[[121 117 135 127 125 133 129 138 123]
 [119 112 138 124 125 137 128 141 120]
 [125 122 134 129 125 130 131 135 127]
 [124 119 135 127 126 131 129 136 124]
 [131 127 133 136 127 121 137 127 136]
 [110 142 111 131 104 137 135 129 132]]
:
[[110 142 111 131 104 137 135 129 132]
 [131 127 133 136 127 121 137 127 136]
 [125 122 134 129 125 130 131 135 127]
 [124 119 135 127 126 131 129 136 124]
 [121 117 135 127 125 133 129 138 123]
 [119 112 138 124 125 137 128 141 120]]

[[143 126 145 130 152]
 [137 144 147 134 142]
 [119 105 129 115 126]]
:
[[137 144 147 134 142]
 [143 126 145 130 152]
 [119 105 129 115 126]]

[[125 130 140 140 124 124 123 120 130 123 123 122 141 132]
 [144 140 131 144 145 151 142 141 143 134 132 141 142 134]
 [131 139 141 140 126 134 142 124 135 135 130 133 144 130]
 [140 135 126 129 142 143 135 141 138 128 130 137 125 134]]
:
[[144 140 131 144 145 151 142 141 143 134 132 141 142 134]
 [131 139 141 140 126 134 142 124 135 135 130 133 144 130]
 [140 135 126 129 142 143 135 141 138 128 130 137 125 134]
 [125 130 140 140 124 124 123 120 130 123 123 122 141 132]]

[[111 107]
 [106 109]
 [148 110]]
:
[[148 110]
 [106 109]
 [111 107]]

[[128 133 149]
 [155 117 140]
 [127 127 107]
 [145 130 114]
 [106 126 114]]
:
[[128 133 149]
 [145 130 114]
 [127 127 107]
 [106 126 114]
 [155 117 140]]

[[124 121 122 136 139 122 134 137 139 135 134 122 116 114]
 [132 137 132 118 115 132 124 116 115 124 123 131 142 145]
 [134 119 133 138 138 134 122 140 139 122 122 133 116 116]
 [114 130 109 125 125 109 150 125 125 146 147 109 131 132]
 [118 124 113 130 131 115 144 132 132 143 144 113 123 125]]
:
[[132 137 132 118 115 132 124 116 115 124 123 131 142 145]
 [114 130 109 125 125 109 150 125 125 146 147 109 131 132]
 [118 124 113 130 131 115 144 132 132 143 144 113 123 125]
 [124 121 122 136 139 122 134 137 139 135 134 122 116 114]
 [134 119 133 138 138 134 122 140 139 122 122 133 116 116]]
---
[[104 142 144 155 124]
 [ 98 153 141 155 126]
 [101 148 141 156 126]]
:
[[ 98 153 141]
 [101 148 141]]

[[129 121 111 140]
 [109 150 113 135]
 [120 133 118 137]
 [136 114 140 113]]
:
[[109 150 113]
 [120 133 118]]

[[105 152 131]
 [127 119 141]
 [126 136 113]]
:
[[127 119 141]
 [126 136 113]]

[[138 117 122]
 [140 117 136]
 [111 149 146]
 [130 127 136]]
:
[[140 117 136]
 [111 149 146]]

[[128 131 115]
 [123 110 134]
 [126 103 136]
 [134 129 133]]
:
[[123 110 134]
 [126 103 136]]

[[120 112 127 132 139]
 [137 135 131 121 102]
 [130 127 127 133 148]
 [127 131 128 124 110]]
:
[[137 135 131]
 [130 127 127]]

[[121 118 130]
 [148 140 118]
 [131 151 142]
 [128 105 115]]
:
[[148 140 118]
 [131 151 142]]
---
[[138 131 131 123]
 [149 127 134 120]
 [129 109 119 137]
 [130 150 131 122]
 [148 130 132 120]]
:
[[149 127 134 120]
 [130 150 131 122]]

[[125 122 137 104 153 122 138 125 135 151 123 103 126]
 [144 142 105 135 119 143 109 144 110 121 143 136 140]
 [113 141 151 131 132 141 102 116 101 128 142 130 139]
 [145 142 104 130 125 142 108 144 109 127 143 131 139]
 [144 121 102 126 126 121 148 143 145 130 120 126 121]
 [135 114 116 110 144 114 152 131 152 145 113 110 118]
 [132 143 126 117 142 143 102 134 102 142 142 118 141]]
:
[[144 142 105 135 119 143 109 144 110 121 143 136 140]
 [145 142 104 130 125 142 108 144 109 127 143 131 139]
 [135 114 116 110 144 114 152 131 152 145 113 110 118]]

[[138 138 138 146 131 133 132 133 129 146]
 [136 147 132 131 138 133 132 134 141 134]
 [136 136 134 133 139 136 135 135 140 134]
 [139 141 132 130 138 133 132 134 136 133]
 [134 154 134 134 133 134 130 134 134 142]
 [137 132 136 134 144 134 140 134 139 132]]
:
[[136 147 132 131 138 133 132 134 141 134]
 [139 141 132 130 138 133 132 134 136 133]
 [137 132 136 134 144 134 140 134 139 132]]

[[123 132 148 126 151 129 121 136]
 [126 126 134 125 118 119 105 155]]
:
[[126 126 134 125 118 119 105 155]]

[[128 123 128 134 131 121 129]
 [120 104 134 110 141 128 132]
 [139 122 134 121 131 127 124]
 [128 128 128 126 128 128 127]
 [123 122 134 128 130 126 126]
 [129 125 127 127 131 129 126]]
:
[[120 104 134 110 141 128 132]
 [128 128 128 126 128 128 127]
 [129 125 127 127 131 129 126]]

[[142 104 143 104 140 111 142 102 103 143 139 101 145 111]
 [150 147 131 148 141 121 148 150 149 133 142 151 149 119]
 [123 113 126 112 123 151 121 112 113 125 123 110 123 153]
 [142 145 136 145 137 109 144 145 145 135 136 147 143 108]
 [142 109 142 109 138 101 143 106 108 141 138 106 143 101]]
:
[[150 147 131 148 141 121 148 150 149 133 142 151 149 119]
 [142 145 136 145 137 109 144 145 145 135 136 147 143 108]]

[[140 125 118 128 132]
 [105 120 143 146 116]
 [140 139 123 108 140]
 [133 112 119 140 124]
 [133 145 129 105 136]
 [102 118 144 139 107]]
:
[[105 120 143 146 116]
 [133 112 119 140 124]
 [102 118 144 139 107]]
